In the data rows, zero lies at 4.5, halfway between 4 and 5.
Every row has a hidden score. In each pair, how much higher is the second row's than the first's? 15 means about the same, 30 much higher and 0 much lower. The score is a weighted sum of the row's numbers plus the product of two more (or one squared), each taken from its middle value.
[4 4 4 4 6 4 5 3 4 6 3 5 6 4 4 3 6 5 3 5 6]
[6 5 9 4 4 5 0 9 8 3 8 8 7 7 6 8 5 9 8 8 6] -> 20
[6 6 4 5 2 5 6 4 5 4 5 2 2 3 3 6 2 5 4 3 4]
[4 5 2 5 4 4 5 4 2 4 4 3 2 3 3 4 5 3 5 3 4] -> 19
[4 5 7 5 4 4 4 5 6 2 7 7 7 7 7 5 2 6 8 5 3]
[5 4 6 5 2 4 3 7 4 3 5 4 3 5 3 6 2 4 5 3 3] -> 14
[5 4 6 6 2 5 4 7 6 1 7 5 4 5 3 7 3 5 6 5 3]
[4 4 3 5 4 5 5 4 2 4 4 2 3 3 4 5 4 2 4 3 4] -> 17
[4 4 4 4 6 4 5 3 5 6 3 5 5 5 5 3 6 5 3 6 6]
[5 5 5 5 2 4 4 5 5 3 6 4 4 4 5 5 2 4 7 4 2] -> 16
[6 8 5 5 2 5 5 5 6 3 5 4 4 4 4 4 4 3 6 2 3]
[5 5 6 5 3 5 3 7 7 2 6 6 6 5 6 6 2 5 8 5 2] -> 23
[4 3 3 5 6 4 4 5 4 5 3 3 4 4 5 4 4 3 4 3 4]
[5 4 3 5 4 5 7 3 3 5 4 4 3 4 4 4 5 3 3 3 4] -> 14
[4 5 3 4 4 5 6 3 2 5 4 2 3 3 3 4 5 2 4 3 4]
[5 6 7 4 4 4 2 6 6 2 6 5 6 6 6 7 2 6 7 5 4] -> 13
[5 6 6 5 3 4 4 6 6 2 8 6 6 5 6 5 3 6 7 6 4]
[4 4 3 4 6 4 5 3 4 6 3 5 5 5 5 3 6 4 3 5 6] -> 11
[4 6 8 7 7 5 5 7 9 3 9 8 9 8 9 8 5 8 9 7 4]
[4 4 4 5 3 4 5 4 3 4 4 3 2 3 3 4 3 3 5 2 3] -> 2
[5 4 3 4 6 4 5 3 4 6 3 5 5 5 5 3 5 4 3 5 4]
[3 5 6 4 8 4 5 2 7 8 5 8 8 7 6 2 8 7 4 9 8] -> 24
[3 6 4 4 5 4 5 3 4 7 4 5 5 4 3 2 7 5 4 6 6]
[3 4 4 4 6 4 4 4 6 7 5 5 6 5 4 3 7 6 3 6 5] -> 13
[5 5 6 4 2 5 4 5 3 2 5 3 3 4 4 5 2 4 5 3 3]
[7 5 6 8 3 6 5 6 6 2 7 5 5 5 3 7 5 7 6 5 3] -> 16
[3 4 4 4 4 4 5 3 4 6 3 4 4 4 3 2 6 4 4 5 6]
[3 4 4 3 4 4 5 3 4 6 3 5 5 4 3 3 6 4 3 5 6] -> 14
[4 5 6 4 3 4 3 6 5 2 6 5 5 5 6 5 2 5 7 4 2]
[6 5 7 5 3 4 2 7 6 2 7 6 6 5 5 7 2 6 7 5 3] -> 15
[8 4 7 6 3 5 4 7 6 1 7 6 5 5 3 8 5 7 5 6 4]
[4 4 3 5 5 4 5 4 3 5 3 3 4 4 5 5 4 3 3 3 4] -> 17
[3 6 4 3 3 4 4 4 3 4 4 2 2 3 5 3 4 3 5 2 2]
[5 5 6 4 3 4 3 7 6 2 6 5 4 5 5 6 2 5 6 4 4] -> 10
[3 4 3 4 4 4 5 3 3 5 3 3 4 4 4 4 5 3 3 4 4]
[4 4 5 5 2 4 3 6 3 3 4 4 4 3 4 4 2 4 6 3 3] -> 9
[4 5 3 4 3 4 6 3 2 6 4 4 3 4 3 3 4 2 4 3 4]
[3 3 4 4 6 4 5 4 5 6 4 5 5 4 4 3 5 5 3 5 6] -> 17
[3 6 4 3 3 4 4 4 3 3 5 3 4 4 7 3 3 3 6 2 4]
[5 4 3 5 4 4 5 4 3 5 4 3 3 4 4 4 5 2 4 3 4] -> 20
[3 5 3 3 4 4 5 4 3 5 3 3 4 4 3 4 4 3 4 3 4]
[3 5 3 4 4 4 3 5 3 6 3 3 3 4 3 4 4 3 4 3 4] -> 16
[5 8 5 4 4 4 3 7 7 3 6 4 5 5 5 5 3 4 7 3 3]
[4 5 3 4 5 4 6 3 4 6 3 4 4 5 4 3 5 4 3 5 6] -> 16
[3 4 3 3 5 5 4 4 4 6 3 4 4 5 4 3 4 3 3 5 6]
[7 4 6 6 4 6 6 6 5 3 6 4 2 4 6 9 3 6 4 4 4] -> 17
[6 3 5 6 5 6 5 5 3 2 5 4 2 4 4 7 2 4 4 3 3]
[4 5 6 4 3 4 2 7 6 2 6 5 4 5 5 6 3 5 7 4 3] -> 16
[4 4 3 4 4 4 4 4 3 4 4 2 2 3 3 4 5 2 5 3 4]
[4 4 4 5 6 5 5 3 4 6 3 5 5 5 5 4 6 4 3 5 5] -> 16
[4 6 6 4 6 4 4 6 6 2 6 5 6 5 7 4 3 4 7 3 2]
[4 4 3 4 5 4 5 3 4 6 3 4 5 4 4 3 5 4 3 5 5] -> 16
[4 3 6 5 9 5 5 4 7 8 5 7 8 6 7 4 6 7 4 7 7]
[5 4 5 5 2 4 4 5 4 3 5 5 3 4 4 5 2 4 6 3 2] -> 12
[5 4 4 6 5 5 3 6 3 3 3 3 2 3 5 6 4 2 5 3 5]
[3 4 4 4 5 4 5 2 4 6 4 4 4 5 3 2 7 5 4 5 6] -> 16
[5 5 4 4 3 5 4 5 4 4 5 2 2 3 3 5 2 4 5 2 3]
[4 5 3 4 5 4 5 4 4 5 3 4 4 4 5 3 6 4 3 5 5] -> 13
[4 4 3 4 5 4 4 4 3 5 3 3 4 3 3 4 4 3 4 4 4]
[4 5 4 3 2 4 4 4 3 4 4 2 2 3 4 4 4 3 5 2 3] -> 10
[5 7 4 4 1 5 5 5 5 5 4 2 2 3 4 4 3 4 5 2 3]
[5 4 4 5 4 5 4 5 2 4 4 2 3 3 4 4 4 2 5 2 2] -> 25
[4 3 4 4 6 5 7 1 5 7 4 5 5 5 5 2 8 6 3 6 6]
[5 5 3 4 4 5 5 4 3 5 3 3 3 3 3 5 4 2 4 3 4] -> 12
[7 5 4 4 5 6 7 4 4 5 5 3 3 4 6 7 2 5 3 2 2]
[4 5 4 5 4 4 5 3 4 6 3 4 4 5 4 3 6 4 3 5 5] -> 23
[5 5 3 4 3 4 5 5 3 5 4 3 2 3 4 4 4 2 5 2 4]
[4 4 3 4 6 5 5 3 4 6 3 4 5 4 5 3 6 4 3 5 5] -> 22
[3 5 4 4 6 5 5 3 5 7 4 6 5 5 5 3 7 5 3 6 6]
[4 4 3 4 5 4 5 3 4 6 3 5 5 5 4 3 6 4 3 5 6] -> 11
[4 4 3 4 5 4 5 4 4 5 3 4 4 4 4 3 5 4 3 5 5]
[3 6 5 4 4 5 6 2 5 7 5 5 5 5 3 3 9 6 4 7 6] -> 25
[3 5 3 4 5 4 5 3 4 5 3 4 5 4 3 3 6 5 3 5 5]
[3 5 4 4 6 4 5 2 5 7 4 5 5 5 4 2 6 5 3 6 6] -> 19
[4 5 3 4 5 4 5 3 5 6 3 5 5 5 4 3 6 4 3 5 6]
[5 3 5 4 4 4 4 5 3 4 5 3 2 3 3 6 5 6 4 3 2] -> 24
[6 4 4 4 5 4 1 7 2 4 3 2 3 3 5 6 3 2 4 2 3]
[4 3 4 5 7 5 6 2 5 6 3 6 6 5 6 3 7 5 3 5 6] -> 8
[3 4 4 4 6 4 6 2 5 6 3 5 5 5 5 3 7 5 3 6 6]
[4 5 5 4 6 4 6 2 5 6 4 6 6 5 5 2 8 6 3 6 6] -> 15
[4 4 5 4 8 4 4 4 6 7 5 5 6 6 7 3 8 7 4 7 7]
[5 3 4 3 7 5 5 3 5 7 4 4 5 6 6 3 4 4 5 5 6] -> 14
[3 4 3 4 5 4 5 4 3 5 3 3 4 4 3 4 5 4 4 4 5]
[5 4 5 5 3 4 4 5 3 3 5 3 2 3 3 5 3 4 5 2 2] -> 14
[4 4 3 4 5 5 5 3 4 5 3 4 4 4 4 3 5 4 3 4 5]
[6 4 6 6 4 6 5 5 4 2 6 5 3 5 3 7 3 6 5 4 3] -> 20
[3 4 4 4 6 4 5 3 5 6 3 5 6 5 5 3 6 5 3 6 6]
[4 4 5 4 8 5 6 3 6 8 5 7 7 6 6 3 7 6 4 7 8] -> 14
[5 5 3 4 6 4 5 4 3 5 3 4 4 4 4 4 5 3 3 4 4]
[3 4 4 3 6 4 5 3 6 7 4 5 6 5 5 3 7 5 3 6 6] -> 16
[4 4 3 5 6 5 5 4 3 5 3 3 4 4 4 5 5 4 4 4 5]
[4 4 3 4 5 4 6 3 4 6 3 5 5 4 4 3 6 4 3 5 6] -> 12
[4 4 4 5 4 5 5 4 3 4 5 2 2 3 3 5 3 3 5 2 3]
[4 4 4 4 5 4 5 3 4 6 3 5 5 4 4 4 6 4 3 5 6] -> 13
[5 4 4 4 3 4 4 5 3 4 4 2 2 3 4 5 3 3 4 2 2]
[4 4 3 5 5 4 5 4 3 5 4 3 3 3 4 5 4 2 4 3 4] -> 19
[3 4 5 4 6 4 5 3 5 7 4 5 5 5 4 2 6 5 3 6 7]
[4 5 4 4 6 4 5 3 4 6 3 4 5 4 4 3 6 4 3 5 5] -> 13
[7 3 5 7 5 6 6 4 3 3 5 3 2 3 6 6 5 3 4 2 2]
[7 4 7 5 3 4 1 9 6 2 5 6 4 5 3 8 3 6 7 6 5] -> 6
[7 4 5 7 5 6 5 6 5 2 6 4 2 3 5 8 2 4 5 4 3]
[4 5 2 4 4 4 4 4 3 5 3 3 4 4 3 3 5 3 4 4 5] -> 14
[4 5 4 3 5 4 5 2 4 7 4 5 5 5 4 2 7 5 3 6 6]
[4 4 3 5 4 5 5 3 2 5 4 3 3 3 4 4 4 2 3 3 3] -> 14
[5 4 4 5 4 5 4 5 2 3 4 3 3 3 4 5 4 3 5 2 3]
[5 4 4 5 4 5 4 6 3 3 4 3 3 4 4 5 2 3 5 2 3] -> 11
[5 3 9 7 6 6 1 8 9 4 9 9 9 8 8 7 5 9 9 9 5]
[4 4 5 4 7 5 6 2 6 7 4 6 7 6 5 2 7 6 3 7 7] -> 10
[6 4 3 7 9 7 6 6 3 6 3 4 5 4 6 6 3 3 3 3 3]
[4 4 3 4 5 4 6 3 3 6 3 4 4 4 3 3 5 4 3 4 5] -> 6
[4 4 4 5 6 5 5 3 4 6 4 5 5 5 5 4 6 5 3 6 5]
[4 4 3 4 5 4 5 4 3 5 3 4 4 4 4 4 5 3 3 4 4] -> 13
[4 4 4 4 5 4 5 3 5 6 3 5 5 5 4 3 6 5 3 6 6]
[5 4 3 5 5 5 5 3 3 5 3 3 4 4 5 4 5 3 3 4 5] -> 17
[4 5 3 4 5 4 4 5 4 5 3 3 4 3 4 4 3 3 3 4 5]
[4 5 3 4 4 4 5 4 3 5 3 3 3 4 4 4 5 3 4 4 4] -> 17
[7 4 5 5 5 5 4 6 4 4 5 3 2 3 5 6 2 4 4 2 2]
[4 5 6 4 3 5 2 7 5 2 5 6 6 5 8 4 2 5 7 4 2] -> 18
[3 4 4 3 5 4 5 3 5 6 4 5 5 4 4 3 6 5 3 6 6]
[6 5 5 7 2 4 5 4 5 3 6 4 4 4 4 5 2 5 6 5 3] -> 12
[5 4 3 5 5 4 4 4 2 4 3 2 3 3 4 5 4 2 4 2 3]
[5 5 8 5 3 5 4 7 7 3 8 7 7 6 5 7 4 7 8 5 4] -> 13
[3 5 4 5 5 5 7 2 4 6 3 5 4 4 4 3 7 5 4 6 6]
[4 5 3 5 5 5 6 3 3 5 3 4 4 3 4 4 6 4 4 5 5] -> 16
[5 5 5 5 3 4 5 5 6 2 7 5 5 4 4 5 3 5 7 4 3]
[4 4 3 5 6 5 6 3 4 6 3 4 5 4 5 4 6 4 3 4 5] -> 16
[5 3 4 3 4 4 5 3 3 3 4 2 2 4 3 3 3 3 4 2 3]
[4 4 3 4 4 4 4 5 4 5 3 4 4 4 4 4 3 2 3 4 5] -> 9
[4 3 3 5 5 4 5 4 3 5 4 3 3 3 4 4 4 2 4 3 4]
[6 5 7 6 4 5 6 7 8 2 9 7 7 6 5 7 4 8 7 7 5] -> 15
[3 4 3 4 4 4 5 3 4 6 3 4 4 4 3 3 6 4 4 5 6]
[6 4 8 4 3 4 4 6 7 2 7 6 6 5 5 7 6 8 6 6 3] -> 19
[8 5 9 5 3 4 3 7 7 4 8 8 7 8 5 8 5 9 7 8 7]
[4 5 3 4 4 5 5 4 2 5 4 3 2 3 3 4 3 3 4 3 4] -> 17
[3 4 6 5 8 4 6 3 6 8 5 7 8 6 6 2 8 7 4 7 7]
[6 5 9 5 4 4 1 9 9 4 9 9 8 7 5 9 8 9 8 9 7] -> 20
[3 6 5 4 6 5 5 4 6 2 7 5 5 6 9 4 3 5 8 4 3]
[3 4 4 3 6 4 4 3 5 6 4 5 6 5 5 2 7 6 3 6 6] -> 20
[4 5 3 4 4 4 5 4 3 5 3 4 3 4 3 3 6 3 4 4 5]
[6 4 5 5 4 4 5 5 3 4 4 2 2 3 4 6 2 4 3 2 3] -> 13
[4 3 3 5 5 4 4 5 3 4 4 2 3 3 4 6 3 2 4 2 3]
[6 5 6 4 2 5 4 7 5 2 6 4 3 4 3 6 2 5 6 3 3] -> 10
[5 5 6 5 2 5 4 7 6 3 6 4 3 5 3 7 2 5 5 4 3]
[5 2 3 4 6 4 4 4 4 5 4 4 5 4 6 5 3 2 3 3 4] -> 17
[6 4 4 5 5 5 5 5 2 3 4 2 2 3 4 6 2 3 4 2 3]
[3 5 4 4 6 4 6 2 5 6 4 5 5 5 4 3 6 5 3 6 5] -> 22
[4 7 6 5 4 5 4 6 7 2 8 5 5 6 6 6 3 6 7 5 4]
[3 5 5 3 6 4 5 3 5 8 4 6 7 6 5 3 7 6 4 7 7] -> 18
[7 4 6 8 4 7 5 7 6 1 7 5 3 5 4 9 3 6 5 5 5]
[6 4 5 5 2 5 6 4 4 3 6 3 3 4 3 5 2 5 5 3 3] -> 15
[4 5 4 4 6 4 5 2 5 6 3 6 6 5 5 3 6 5 3 6 6]
[4 4 4 4 7 5 6 3 5 6 3 5 6 5 5 4 6 5 3 5 5] -> 16
[6 5 5 5 2 5 3 6 4 3 5 4 3 4 3 6 2 4 5 2 2]
[5 4 3 5 7 4 4 5 4 6 3 4 4 5 6 4 5 3 3 3 4] -> 19
[5 4 3 5 6 5 5 5 2 5 4 2 3 3 6 7 3 2 3 3 4]
[5 4 3 5 5 4 4 5 2 5 4 3 3 4 4 4 4 2 4 3 4] -> 1
[2 6 5 4 4 4 6 2 5 6 4 6 5 5 3 2 7 5 3 7 7]
[5 4 4 4 7 5 5 3 4 6 3 5 5 5 5 4 5 3 3 4 5] -> 8
[4 5 6 4 4 4 4 5 6 2 8 5 6 5 6 6 2 6 7 4 2]
[4 5 4 4 5 4 5 2 5 6 3 5 5 5 4 3 7 5 3 6 6] -> 10
[6 4 4 5 6 5 5 5 2 4 5 2 3 3 5 6 3 2 4 2 3]
[6 5 6 6 2 4 4 6 6 2 6 4 4 5 4 5 2 5 7 5 4] -> 10
[6 5 5 5 2 4 4 5 5 2 5 4 4 4 3 6 2 5 6 4 3]
[5 4 3 4 5 5 6 3 3 5 3 4 4 4 4 4 5 3 3 4 4] -> 16
[3 4 5 3 6 4 5 2 6 7 4 6 6 5 5 2 7 6 3 7 6]
[3 6 6 4 3 4 3 7 6 3 5 4 5 4 6 5 2 5 7 4 3] -> 8
[5 5 5 6 3 5 4 6 4 3 5 4 4 4 3 6 2 4 6 3 3]
[2 5 5 3 5 4 6 2 5 7 4 6 5 5 3 2 7 5 3 6 7] -> 23
[3 4 5 4 6 4 4 3 6 7 4 5 6 5 4 2 8 6 3 7 7]
[4 5 3 4 4 4 5 3 3 5 3 4 4 4 3 3 6 3 4 4 5] -> 8
[5 4 7 5 4 4 4 5 6 2 7 6 6 6 6 6 2 6 6 5 4]
[3 5 9 6 8 5 3 8 9 4 9 9 9 9 9 6 3 7 9 8 3] -> 25
[4 4 3 5 6 5 5 4 3 5 3 3 3 4 4 5 4 3 4 3 4]
[6 5 7 5 3 4 3 7 6 2 7 7 6 6 5 6 2 6 7 6 4] -> 16
[4 5 3 4 4 4 5 4 2 5 4 3 3 3 3 4 4 2 4 3 4]
[3 5 6 4 7 4 6 2 6 8 4 7 7 6 4 2 6 6 4 7 7] -> 24
[3 4 3 4 4 5 5 3 4 6 3 4 4 4 3 2 6 4 4 4 5]
[3 4 3 5 5 4 6 3 4 5 3 4 4 4 4 4 5 4 3 4 4] -> 16
[5 6 6 5 3 4 3 7 6 2 7 6 5 6 5 6 4 7 6 5 4]
[4 4 3 5 5 5 5 4 3 5 3 4 4 3 5 4 5 4 4 4 4] -> 18
[7 5 6 3 3 4 1 8 4 2 5 4 3 4 4 6 2 3 5 2 3]
[4 5 3 4 3 4 4 4 3 5 4 3 2 3 4 3 3 3 5 2 4] -> 16
[4 4 6 5 9 5 7 2 7 8 5 7 8 7 8 3 8 7 5 8 8]
[3 5 4 4 4 4 6 2 4 6 3 4 4 4 3 3 6 4 3 5 5] -> 17
[6 5 8 6 3 4 1 8 7 4 7 8 7 6 6 6 2 5 9 6 5]
[3 7 8 4 7 4 1 8 9 3 8 8 8 8 9 6 4 8 9 7 6] -> 18
[4 5 3 4 5 5 5 4 4 5 3 4 4 4 5 4 5 4 3 5 5]
[4 3 4 4 7 5 5 3 5 6 3 5 6 5 6 4 6 6 3 6 6] -> 14
[3 4 4 4 6 4 5 3 5 6 4 5 6 5 5 3 6 5 3 6 5]
[5 4 3 4 5 5 5 4 3 5 4 3 4 3 4 4 4 3 3 3 4] -> 10
[7 5 6 7 3 6 4 7 6 2 6 6 4 5 3 8 2 5 6 5 4]
[6 4 7 6 2 4 3 6 7 1 7 6 6 5 5 6 5 8 7 7 4] -> 20
[4 4 3 4 3 5 5 4 2 4 4 2 2 3 4 4 5 2 5 3 4]
[4 5 3 5 3 5 5 4 2 4 4 3 3 3 4 5 4 2 4 3 3] -> 21
[5 5 5 5 2 5 3 6 4 2 6 5 4 5 4 6 3 4 6 3 4]
[8 6 9 6 5 6 5 8 9 4 9 9 9 8 5 9 6 9 8 8 6] -> 19
[5 4 3 6 6 6 6 4 3 5 4 2 3 3 5 5 5 3 4 3 5]
[4 5 3 4 5 4 5 3 4 6 3 4 4 5 3 3 6 4 4 5 5] -> 15
[3 5 4 4 6 4 5 3 5 7 4 6 6 5 4 2 6 5 3 6 6]
[4 4 4 4 6 4 6 3 4 7 4 5 6 5 5 2 7 5 3 6 6] -> 14
[3 5 4 4 4 4 6 3 4 7 3 5 4 4 4 3 5 4 3 5 6]
[4 4 4 4 6 5 6 3 5 6 3 5 5 5 5 3 7 5 3 6 6] -> 16
[3 4 5 3 6 4 5 2 6 7 5 7 7 6 5 2 8 6 3 8 7]
[5 4 5 3 8 5 6 3 7 7 4 7 8 6 7 3 8 7 4 8 7] -> 8
[5 3 3 5 7 5 6 2 5 5 3 5 6 5 6 3 7 4 3 5 4]
[6 5 5 4 4 4 3 5 3 3 5 2 2 4 3 5 3 4 5 3 3] -> 21
[4 4 3 5 6 4 6 3 4 6 3 4 5 4 5 4 6 5 3 5 5]
[3 5 4 4 6 4 5 3 4 6 4 5 6 4 4 3 6 5 3 5 6] -> 16
[3 4 5 4 7 4 6 2 5 7 4 5 6 5 5 3 7 6 3 6 6]
[5 6 4 4 3 4 4 5 3 5 4 3 2 3 3 5 2 5 4 2 3] -> 11
[3 5 4 4 6 5 5 3 5 6 3 5 5 5 4 3 6 5 3 6 6]
[5 5 3 4 5 5 6 4 3 4 4 4 4 4 5 4 6 4 3 5 5] -> 17
[5 5 3 4 4 4 5 4 2 5 4 3 4 3 4 4 4 2 4 3 3]
[3 4 4 4 6 4 5 3 5 6 3 4 5 5 4 3 7 5 3 6 6] -> 16
[4 4 3 4 5 4 5 3 4 6 3 5 4 4 4 3 5 4 3 5 5]
[4 5 7 5 4 4 3 5 5 3 7 7 7 6 6 6 3 6 7 5 4] -> 19
[4 4 4 4 6 4 5 3 5 7 3 5 5 5 5 3 5 4 3 6 6]
[3 4 5 4 6 4 5 3 5 7 4 6 6 5 4 3 6 5 3 6 6] -> 19
[4 4 3 5 6 5 6 3 4 5 3 3 4 5 5 4 5 4 3 4 5]
[4 4 5 3 2 4 3 6 3 3 4 3 2 3 3 5 3 3 5 2 3] -> 16
[5 4 5 4 3 4 3 6 3 3 4 4 3 4 3 5 2 3 5 3 2]
[5 4 7 5 2 4 3 6 5 3 7 6 6 6 6 5 2 6 7 5 3] -> 15
[4 6 6 5 4 4 3 7 6 2 7 6 6 6 6 6 2 5 8 4 3]
[3 4 4 3 5 4 5 3 5 6 3 5 5 5 4 3 6 5 3 6 6] -> 17
[4 4 7 6 4 4 5 5 6 3 8 8 7 7 7 6 2 6 8 7 4]
[5 6 5 4 4 4 6 4 6 3 7 3 5 4 5 5 3 6 5 3 3] -> 11
[4 5 4 4 7 4 6 2 5 7 3 6 6 6 5 3 7 5 3 6 6]
[6 5 8 6 4 4 3 6 8 2 8 7 7 6 6 7 5 9 8 8 6] -> 19
[4 3 4 3 4 4 4 5 3 2 5 4 2 4 4 5 6 4 5 3 3]
[4 5 4 4 5 5 5 3 4 7 3 5 5 5 4 2 7 5 3 6 6] -> 14
[6 4 6 5 3 4 3 6 4 2 6 5 3 4 3 7 3 6 5 4 3]
[4 4 3 3 5 4 5 3 4 6 3 4 4 5 4 3 6 4 3 5 6] -> 11
[4 6 8 5 6 4 2 7 8 4 8 8 9 7 7 6 3 7 9 7 5]
[4 4 4 5 6 4 5 3 4 6 3 4 5 4 5 3 6 5 3 5 5] -> 10
[3 4 4 4 5 4 4 3 4 6 3 4 5 4 3 3 5 4 3 5 5]
[3 4 4 4 5 4 5 3 5 6 3 5 5 5 3 2 6 5 3 6 6] -> 13
[7 5 5 7 3 5 5 5 5 3 6 3 4 3 3 6 3 4 5 3 3]
[3 4 3 4 5 4 6 3 4 6 3 4 4 4 4 2 6 4 3 4 5] -> 15
[4 6 7 4 4 5 4 6 7 1 7 4 5 5 5 6 2 6 7 4 4]
[6 4 4 5 5 5 3 6 2 3 3 3 2 3 4 6 4 2 5 2 2] -> 15
[5 6 8 5 6 6 4 7 9 4 9 8 8 7 6 8 4 8 8 7 7]
[5 5 3 4 4 4 5 4 3 5 4 3 3 3 4 4 5 3 4 4 4] -> 14
[4 5 3 5 4 5 5 4 2 5 3 3 2 4 3 4 5 3 5 3 5]
[5 5 4 4 3 5 5 4 3 3 4 2 2 3 3 5 3 3 4 3 4] -> 16
[3 5 4 4 2 4 4 4 3 3 4 2 2 4 5 4 4 3 5 2 3]
[4 4 3 4 5 4 5 4 3 5 3 3 4 4 4 4 5 3 3 4 5] -> 18
[5 3 6 4 9 5 6 2 8 9 5 9 9 8 9 3 7 6 6 8 8]
[4 4 4 5 8 5 5 3 5 7 4 5 5 6 6 3 5 5 3 6 6] -> 20
[4 3 4 4 4 5 3 5 4 3 4 2 2 3 4 4 4 2 4 2 3]
[6 4 6 7 3 5 5 5 5 2 6 5 4 4 3 6 2 4 6 4 3] -> 15
[5 5 6 3 2 4 2 7 5 3 5 4 4 4 4 5 2 5 6 4 3]
[4 4 5 4 7 4 5 3 5 7 4 5 6 6 6 3 7 6 4 7 8] -> 14
[6 4 5 6 2 4 4 6 4 2 6 4 3 4 3 6 2 4 5 4 3]
[4 5 3 4 5 4 5 3 3 5 3 4 4 4 4 3 6 4 4 4 4] -> 15
[6 4 6 6 3 5 4 6 5 2 6 4 4 4 3 6 2 4 6 4 3]
[4 5 3 4 5 4 5 4 4 6 3 4 5 4 4 3 5 4 3 5 6] -> 12
[3 4 4 4 6 4 5 2 6 7 4 6 5 5 4 2 7 5 3 6 6]
[8 4 4 6 6 6 7 3 3 4 5 2 2 4 6 5 5 3 3 2 4] -> 8
[4 4 3 4 4 4 5 4 2 4 4 2 2 3 3 4 4 2 4 3 4]
[5 4 3 5 5 5 4 5 3 5 3 3 3 3 5 6 3 3 4 2 3] -> 12
[6 4 4 6 5 5 3 7 3 3 5 4 2 4 5 6 3 3 5 3 3]
[3 4 3 4 3 4 4 6 3 4 4 2 2 3 3 5 3 3 5 2 4] -> 12
[6 7 9 4 7 4 1 8 9 5 9 9 9 7 9 6 5 8 9 7 3]
[6 4 6 5 2 4 4 7 5 2 6 5 4 5 3 7 3 6 5 4 4] -> 6
[4 4 3 5 4 4 5 4 2 5 3 2 2 4 3 3 5 2 4 2 4]
[4 5 3 5 4 5 5 4 2 5 4 3 4 4 4 4 4 3 4 3 4] -> 18
[3 4 4 4 5 4 5 4 4 6 3 4 5 4 4 3 5 4 3 4 6]
[5 7 4 5 2 5 4 5 4 4 4 3 3 4 4 4 5 2 6 2 3] -> 14
[5 4 6 5 2 5 5 5 5 1 6 5 4 5 3 7 2 6 5 5 4]
[4 7 5 3 5 4 3 5 5 3 4 4 4 4 7 2 7 2 8 2 3] -> 11
[4 4 4 4 6 4 6 2 5 7 3 5 5 5 5 3 5 4 3 5 5]
[6 5 5 5 2 4 3 7 5 3 5 4 3 4 3 7 2 4 6 4 2] -> 17
[4 5 4 5 5 5 5 3 3 6 4 5 5 5 4 3 5 4 3 5 5]
[6 4 4 5 4 6 6 5 5 5 5 2 3 3 5 7 2 4 3 2 3] -> 8
